In the data rows, the value 128 means zero.
Some points, one per row:
[146 116 147  67  67 136 185 221]
[157 177  99 133  12 178 131  79]
[120  98 150 113 123 138 176 212]
[140  95 138 102  87 126 145 187]
[141 124 139 251 255  42 147   0]
[118  99 145 100 122 140 180 192]
[134  79 143 131  85 128 150 178]
[124 156 105  72 122 118 169   0]
[135 140 123 138  39 124  94  85]
[105  69 139 106 109 181 121 255]
[ 72 173  82 160 220 136  34 131]
[114 122 152  83 115 138 173 153]
[140 168 120 132  43 120  95  89]
[135 152 146  38  14 131 162 140]
[117 137 146  86 143 140 175 198]
[146 192  69 164 119 191  73 200]
[138 159 143  57  19 125 157 221]
[127 120 106  96 141 108 147   0]
[136 151 143  66  10 127 160 158]
[148 187  62 159 161 186  88 108]
[ 84 118 151 147 247 103 160  70]
[ 87 139 150 116 238 107 158  63]
[134 143 140  71  26 126 159 171]
[158 150 100 115  18 182 142 114]
[186  60 156 178  93 148 184   0]
[136 166 140  61  12 129 157 144]
[ 71 154  84 127 216 135  35 127]
[138 109 128 234 255  41 141   0]
[ 89 148 151 199 255  75 110  39]
[104  50 144  63 137 181 128 255]
[135 158 123 163  22 115  95  76]
[147 148  85  58  83 140 159 110]
[122  81 143 203 255  36 136   3]
[109  83 135 197 252  58 142 117]
[ 73 146  83 170 175 131  33 192]
[168 167 117 158 126 145 159  79]
[142 114 159 110  30 156 156 130]
[135 136 144 119 127 131 155 190]
[137 154 118 125  33 122  95 129]
[ 91 114 156  95 217 105 160  82]
Then 16 other points, each followed by its number:
[127  86 144 188 255  31 132   0] 0
[140 179 120 133  50 121  93  27] 1
[177  95 167 173  85 147 192  29] 2
[103  99 143  74 110 178 130 255] 3
[125 104 169  69 170 140 142  99] 4
[182 115 160 137 116 154 184  32] 5
[ 73 129  79 153 189 139  26 115] 6
[124  63 160  41  62 192 157 233] 7
[105 105 157 102 204 172 117 255] 8
[109 119 100 242 255 110  73   0] 9
[139 163 123 141  29 122 100  54] 10
[136 154 144  66  37 125 162 142] 11
[118 133 116 145 178  95  95 118] 12
[150 112 147  51  51 134 179 199] 13
[123  48 158  42  84 188 161 189] 14
[139 104 139 121  97 128 149 196] 15
Which three of these numbered points are nearest to each point below, ignoring the direction in which the first points spread most? Their numbers follow each, nearest first.
[ 68 158  84 167 219 138  29 141] > 6 12 9
[162 179 120 115 100  93  77 174] > 12 15 11
[107  75 138  35 128 184 127 234] > 3 7 14
[116 107 123 136 194  96  90 106] > 12 15 13
[136 178 139  55  29 128 164 130] > 11 0 13
[129 121 167 113 156 149 149  80] > 4 11 13
[ 74 158  80 159 195 139  34 155] > 6 12 9
[150 115  75 206 226 123 101   0] > 9 12 10
[118 116 142  77 150 146 181 201] > 3 13 7
[128  71 144 183 255  35 135  13] > 0 13 11
Now 16 new points, numbered from 0 again:
[135 171 136  69   6 125 161 203] 0
[138 115 139 112 124 128 149 181] 1
[141 140 120 142  55 121  95 120] 2
[127 134 113 224 255  24  62   0] 3
[158 200  65 141  98 203 106  78] 4
[ 88 149 152 107 227 103 161   0] 5
[180  90 163 171 125 150 191   0] 6
[161 196  68 140 130 196 100 131] 7
[115  71 172 111  35 179 166 215] 8
[105  76 142  70 149 177 133 255] 9
[123 168  89 130 164 141  81 132] 10
[135  86 137 135 110 128 145 105] 11
[106 124  97 200 255 111  68  61] 12
[168 169 109 131 150 110 122 129] 13
[108  84 140  86 147 182 128 219] 14
[124 189  83 140   0 177  64 255] 15
The same question for these:
[127 202  86 132  16 169  71 255] > 15 10 12
[135 151 137  79  44 127 160 186] > 0 1 13
[134 155 136  49  43 127 161 156] > 0 5 13
[165 177 116 166 119 142 156  27] > 4 2 6
[141 134 124 169  49 111  90  89] > 2 3 11
[103  97 164 110   0 175 130 255] > 8 1 11
[127  66 164  32  66 189 163 255] > 14 9 1
[104  95 132 112  97 142 139 109] > 11 8 1
[134 148 137  63   1 128 157 146] > 0 11 2
[128 118 143 172 255  31 132  39] > 0 1 11
